In the data rows, the value 500 means zero.
Here is the table:
tensor([260, 672, 450, 378, 612, 647, 722, 193, 610, 462, 581, 383, 515, 429, 562, 686])
tensor([541, 422, 588, 604, 463, 562, 422, 643, 503, 520, 469, 531, 544, 497, 428, 383])
tensor([408, 489, 597, 551, 517, 665, 539, 474, 555, 538, 483, 495, 531, 463, 455, 518])
tensor([625, 549, 385, 328, 624, 560, 467, 466, 523, 365, 568, 148, 512, 550, 570, 562])
tensor([753, 480, 401, 372, 533, 378, 360, 675, 384, 429, 480, 324, 469, 585, 546, 480])
tensor([704, 408, 469, 497, 532, 462, 355, 632, 483, 417, 525, 306, 508, 584, 516, 387])
tensor([228, 547, 605, 627, 484, 611, 649, 316, 602, 548, 527, 648, 492, 431, 484, 549])
tensor([560, 279, 749, 741, 397, 640, 348, 837, 484, 617, 383, 707, 551, 501, 302, 316])
tensor([293, 473, 668, 734, 435, 544, 587, 446, 588, 557, 505, 737, 491, 447, 442, 399])
tensor([306, 676, 329, 314, 660, 570, 723, 123, 597, 372, 632, 253, 490, 465, 667, 696])
tensor([348, 587, 534, 478, 497, 573, 610, 401, 503, 589, 462, 667, 514, 433, 464, 618])
tensor([453, 426, 654, 665, 392, 519, 462, 664, 461, 655, 402, 796, 498, 463, 395, 436])
tensor([286, 586, 517, 513, 498, 528, 644, 339, 528, 581, 483, 716, 461, 445, 492, 597])
tensor([628, 503, 370, 422, 512, 309, 455, 451, 441, 428, 545, 430, 461, 545, 558, 506])
tensor([462, 405, 666, 716, 346, 483, 435, 674, 458, 636, 389, 848, 514, 482, 361, 358])
tensor([784, 381, 464, 536, 451, 284, 316, 720, 396, 466, 492, 489, 473, 567, 505, 368])
tensor([189, 609, 567, 502, 562, 707, 692, 217, 615, 548, 529, 517, 501, 415, 498, 659])
tensor([309, 717, 337, 281, 596, 517, 720, 141, 525, 481, 569, 453, 483, 428, 602, 748])
tensor([293, 457, 663, 625, 459, 655, 564, 477, 574, 570, 470, 649, 526, 434, 418, 505])
tensor([416, 354, 765, 777, 389, 610, 437, 672, 536, 602, 419, 759, 529, 457, 352, 331])
tensor([483, 396, 677, 608, 454, 647, 432, 669, 504, 554, 422, 623, 524, 478, 368, 393])
tensor([604, 316, 685, 711, 349, 509, 309, 865, 393, 656, 330, 824, 543, 512, 322, 318])
tensor([339, 624, 464, 397, 534, 547, 638, 306, 516, 557, 479, 587, 485, 435, 527, 673])
tensor([660, 273, 706, 745, 377, 543, 288, 864, 469, 562, 412, 635, 573, 537, 360, 257])
tensor([443, 471, 553, 555, 499, 610, 534, 509, 556, 516, 495, 492, 544, 478, 477, 504])
tensor([515, 451, 522, 549, 490, 531, 475, 553, 529, 470, 513, 456, 531, 510, 500, 423])
tensor([393, 395, 720, 772, 392, 581, 477, 601, 539, 602, 442, 775, 516, 458, 396, 357])
tensor([189, 621, 554, 511, 544, 666, 739, 214, 612, 515, 528, 554, 498, 431, 509, 646])
tensor([471, 574, 408, 432, 555, 509, 581, 364, 542, 417, 580, 346, 510, 487, 595, 516])
tensor([557, 492, 439, 467, 482, 376, 449, 497, 477, 482, 493, 541, 498, 504, 503, 500])
tensor([425, 459, 608, 585, 421, 553, 456, 598, 476, 626, 413, 757, 512, 486, 410, 477])
tensor([666, 301, 683, 704, 350, 487, 286, 898, 390, 653, 341, 807, 539, 509, 305, 308])
tensor([862, 286, 562, 572, 495, 526, 185, 957, 407, 461, 403, 327, 547, 611, 399, 283])
tensor([323, 681, 337, 300, 633, 556, 726, 141, 604, 372, 634, 250, 513, 463, 674, 682])
tensor([573, 518, 408, 444, 544, 466, 486, 444, 525, 377, 600, 288, 500, 531, 587, 486])
tensor([297, 549, 563, 613, 429, 454, 584, 394, 521, 590, 504, 816, 475, 436, 494, 476])
tensor([596, 440, 476, 559, 480, 454, 423, 599, 511, 439, 539, 397, 517, 523, 534, 403])
tensor([341, 608, 491, 449, 511, 559, 623, 369, 489, 589, 456, 627, 499, 442, 479, 588])
tensor([809, 415, 443, 455, 479, 317, 300, 755, 380, 465, 476, 416, 449, 583, 499, 409])
tensor([234, 651, 496, 502, 488, 497, 690, 236, 538, 557, 520, 714, 477, 427, 519, 624])
tensor([802, 304, 540, 615, 456, 421, 246, 839, 423, 446, 471, 408, 519, 591, 426, 266])
tensor([604, 519, 390, 436, 493, 330, 471, 497, 439, 463, 548, 446, 467, 530, 553, 508])
The rows trace a few hidden curves; rows on the same curve form a group. The rows also spread widely along one direction, which tells nothing about the groups. Groups are numbered from 0 in the order they first appear among the rows asked about.
More rows, each followed by its group:
tensor([523, 274, 777, 783, 367, 643, 351, 836, 488, 617, 363, 742, 555, 495, 285, 280]) ~ 0
tensor([623, 462, 459, 504, 468, 343, 414, 597, 424, 495, 499, 536, 498, 543, 496, 464]) ~ 1
tensor([852, 368, 473, 436, 493, 388, 240, 838, 369, 472, 450, 369, 477, 616, 474, 399]) ~ 1
tensor([481, 617, 395, 401, 514, 411, 584, 377, 490, 480, 525, 507, 496, 476, 567, 596]) ~ 1
tensor([681, 543, 318, 315, 576, 377, 445, 504, 422, 400, 534, 303, 451, 561, 568, 568]) ~ 1
tensor([894, 292, 531, 633, 372, 263, 179, 918, 336, 495, 433, 578, 489, 588, 415, 222]) ~ 1
tensor([517, 671, 267, 274, 579, 324, 618, 228, 482, 388, 605, 329, 440, 527, 660, 641]) ~ 1
tensor([579, 452, 533, 536, 421, 441, 415, 651, 440, 577, 441, 645, 525, 501, 448, 449]) ~ 1
tensor([494, 462, 533, 525, 477, 576, 489, 514, 527, 485, 523, 478, 533, 517, 489, 457]) ~ 0
tensor([488, 333, 732, 718, 448, 672, 396, 757, 509, 611, 393, 659, 543, 485, 328, 359]) ~ 0
tensor([209, 589, 572, 493, 569, 705, 699, 276, 620, 533, 519, 481, 514, 424, 497, 681]) ~ 0
tensor([562, 607, 362, 291, 652, 543, 548, 368, 524, 369, 597, 137, 512, 543, 611, 608]) ~ 0
tensor([663, 315, 633, 655, 375, 456, 289, 849, 393, 616, 365, 755, 525, 532, 349, 326]) ~ 1
tensor([351, 714, 324, 299, 588, 468, 698, 171, 513, 466, 570, 424, 488, 477, 630, 720]) ~ 1
tensor([712, 368, 487, 559, 491, 454, 324, 716, 476, 415, 526, 364, 518, 563, 490, 311]) ~ 0
tensor([781, 380, 498, 493, 540, 530, 302, 780, 448, 421, 470, 280, 542, 576, 460, 388]) ~ 0
tensor([466, 383, 696, 813, 324, 386, 399, 700, 472, 646, 412, 939, 489, 480, 397, 298]) ~ 1
tensor([192, 624, 536, 435, 576, 730, 712, 247, 615, 531, 529, 453, 505, 440, 520, 672]) ~ 0
tensor([560, 583, 356, 392, 508, 325, 519, 382, 476, 447, 557, 431, 446, 507, 601, 570]) ~ 1
tensor([660, 395, 514, 592, 464, 461, 386, 656, 496, 448, 525, 441, 531, 546, 501, 366]) ~ 0
tensor([637, 471, 447, 495, 466, 338, 403, 579, 421, 477, 482, 548, 485, 529, 504, 424]) ~ 1
tensor([690, 526, 363, 356, 550, 336, 451, 473, 416, 413, 542, 339, 432, 535, 586, 539]) ~ 1
tensor([543, 549, 416, 435, 493, 364, 517, 426, 465, 483, 511, 499, 467, 518, 550, 546]) ~ 1
tensor([639, 586, 315, 305, 588, 361, 486, 420, 451, 394, 571, 285, 433, 544, 631, 595]) ~ 1
tensor([691, 564, 311, 253, 613, 445, 448, 493, 431, 409, 503, 226, 442, 562, 593, 615]) ~ 1
tensor([882, 304, 521, 593, 397, 284, 212, 895, 335, 497, 424, 535, 467, 592, 452, 281]) ~ 1
tensor([204, 659, 467, 461, 527, 534, 726, 193, 559, 551, 515, 659, 443, 414, 550, 669]) ~ 1
tensor([212, 548, 603, 645, 476, 589, 648, 324, 609, 546, 535, 665, 525, 432, 499, 502]) ~ 0
tensor([410, 673, 308, 295, 663, 494, 669, 156, 584, 342, 669, 163, 481, 516, 669, 654]) ~ 0
tensor([851, 279, 570, 622, 443, 461, 197, 934, 436, 451, 441, 396, 527, 599, 421, 232]) ~ 0
tensor([553, 578, 333, 324, 617, 525, 536, 377, 533, 343, 584, 160, 480, 546, 586, 583]) ~ 0
tensor([492, 613, 338, 331, 626, 493, 580, 281, 553, 366, 629, 182, 481, 533, 649, 578]) ~ 0
tensor([212, 635, 502, 404, 594, 710, 723, 207, 622, 480, 547, 421, 508, 416, 537, 716]) ~ 0
tensor([428, 467, 613, 597, 415, 528, 492, 588, 472, 615, 402, 765, 503, 454, 418, 483]) ~ 1
tensor([253, 744, 368, 268, 586, 552, 764, 102, 556, 502, 540, 473, 472, 435, 595, 806]) ~ 1
tensor([497, 572, 363, 386, 602, 488, 600, 328, 563, 397, 614, 252, 506, 518, 625, 555]) ~ 0
